In the rows, zero is written as 128.
Each named turn below is shown by a few rows before and after it. Which turns, in which order, take the first row of each later pair to the second? The first pair is answered.
turn S:
[110 127 144 159 113 120 128 128 144 124 157 128] |-> [111 129 136 161 122 111 136 126 133 125 156 127]
[ 99 147 118 155 135 108 167 141 136 163 205 105] |-> [105 133  87 162 178  95 187 137 124 151 167 107]
[121 113 133 129 111 127 145 127 148 122 146 125] |-> [126 116 131 133 117 117 147 128 145 128 139 120]
[139 111 116 113 121 141 142 130 121 120  91 147] |-> [136 115 131 110 101 148 127 128 123 119  98 147]
turn H:
[140 124 150 118 118 135 145 140 134 131 143 125] |-> [141 116 153 122 108 135 140 138 138 116 132 137]
[130 128 125 105 116 154 119 121 127  98 109 141] |-> [134 140 116  98 138 157 120 131 124 117 113 128]
[115 120 126 130 122 116 120 145 128 152 135 142] |-> [114 115 132 137 114 120 120 140 129 143 134 146]
turn X:
[121 133 131 130 124 122 112 134 142 122 147 121] |-> [121 126 138 139 114 123 129 126 136 114 141 131]
[128  91 127  86  88 145 105 113 152 149 105 164] |-> [129  89 132  84  85 150 132 111 141 157 105 165]
[149 115 104 116 165 161 144 123 106 146 111  89] |-> [139 117  86 123 167 148  97 122 134 138 115  90]
[125 150 149 121 120 144  85 120 141 140 134 137] |-> [122 131 151 130 103 141  97 108 139 123 131 150]

Each pair is 2 to 3 turns apart.
[134  97 114 157  97 127 152 107 139  92 115 171] |-> [148 140  94 119 159 131  78 154 155 147 114 127]	X X X
[104 109 118 117 132 108 161 126 105 145  99 105] |-> [ 98  96 102 135 122  91 127 119 136 125 105 117]	X X X
[137 143 137 108 147 140 150 136 101 150 126 109] |-> [116 143 127 130 123 120  85 132 147 135 161 116]	H X X
[108 143 172 135  95 128 178 135 118 116 168 147] |-> [123 168 145 114 162 127 179 160 105 154 149 117]	X S
[146  99 110 137 124  96  78 109 125  79 140 158] |-> [144  90 102 141 136  93 104 105 114  73 122 165]	H X
[143 185 143 100  98 172  42 161 149 161 144 120] |-> [121 152 153 135  45 162  54 128 167 118 157 153]	H X
[130  97 111 137 116 123 131 102 148  96 121 147] |-> [136 102 106 129 143 128 142 103 136 107  99 141]	H X
[129 131 136 150 105 116 104 111 145  99 118 163] |-> [136 151 169 122 113 145 158 128 102 135 125 140]	X X H
[136 130 149 105  90 141  84 126 129 106 116 139] |-> [139 131 166  96  93 151 118 129 101 115 110 134]	X X
[142 142 107 136 159 117 151 129 114 146 105 118] |-> [135 130  94 156 142 101 123 118 140 123 111 134]	X X
[122 158 135 140 128 122 122 137 142 161 183 102] |-> [127 151 161 125 105 142 151 135 119 161 170 105]	H X X
[129 146 134 133 147 129 152 132 109 160 165 117] |-> [121 115 128 150 106 113 104 110 145 109 157 151]	X H H
[142 129 118 126 156 118 114 117 134 117  88 131] |-> [128 118 111 155 135 102 131 105 148 103 120 137]	H X X
[136  86 142 129  89 138 120 101 131  66  94 172] |-> [155 120 160  87 140 160 168 127  79 118  74 139]	X H
[117 126 133 156 104 136 113 133 147 105 171 134] |-> [133 154 140 130 135 148 111 153 129 144 167 108]	X X X
[134 177 130 107 128 163 135 137 112 145 152 115] |-> [131 151 143 117  79 163 114 117 128 104 152 142]	H X H
[143 126  97 121 137 119  79 139 161 101  94 143] |-> [158 145 132  97 154 153 156 152 105 136  89 128]	X X X
[104 142 143 140  80 131  92 139 151 136 184 116] |-> [113 107 161 140  62 144 141 109 122  99 132 141]	H X
[142 164 124 133 143 127 102 142 147 137 172 112] |-> [137 154 146 138 122 139 177 127 115 127 166 125]	X X X
[113 159 147 103  86 149 152 132 138 157 160 130] |-> [116 145 154 109  65 152 133 125 148 138 148 140]	X H X
[128 178 112  81 119 139 141 141 120 166 164 119] |-> [121 166 124  94  83 142 135 130 126 147 182 133]	H X
[138 137 123 109 165 130 179 146 105 149  83 134] |-> [121 100 102 149 126 108 145 118 144  94  94 167]	X X X
[112 126 105 150 169 116 197 135 129 129 132 128] |-> [120 130 124 131 170 131 202 140 112 133 122 119]	H H X
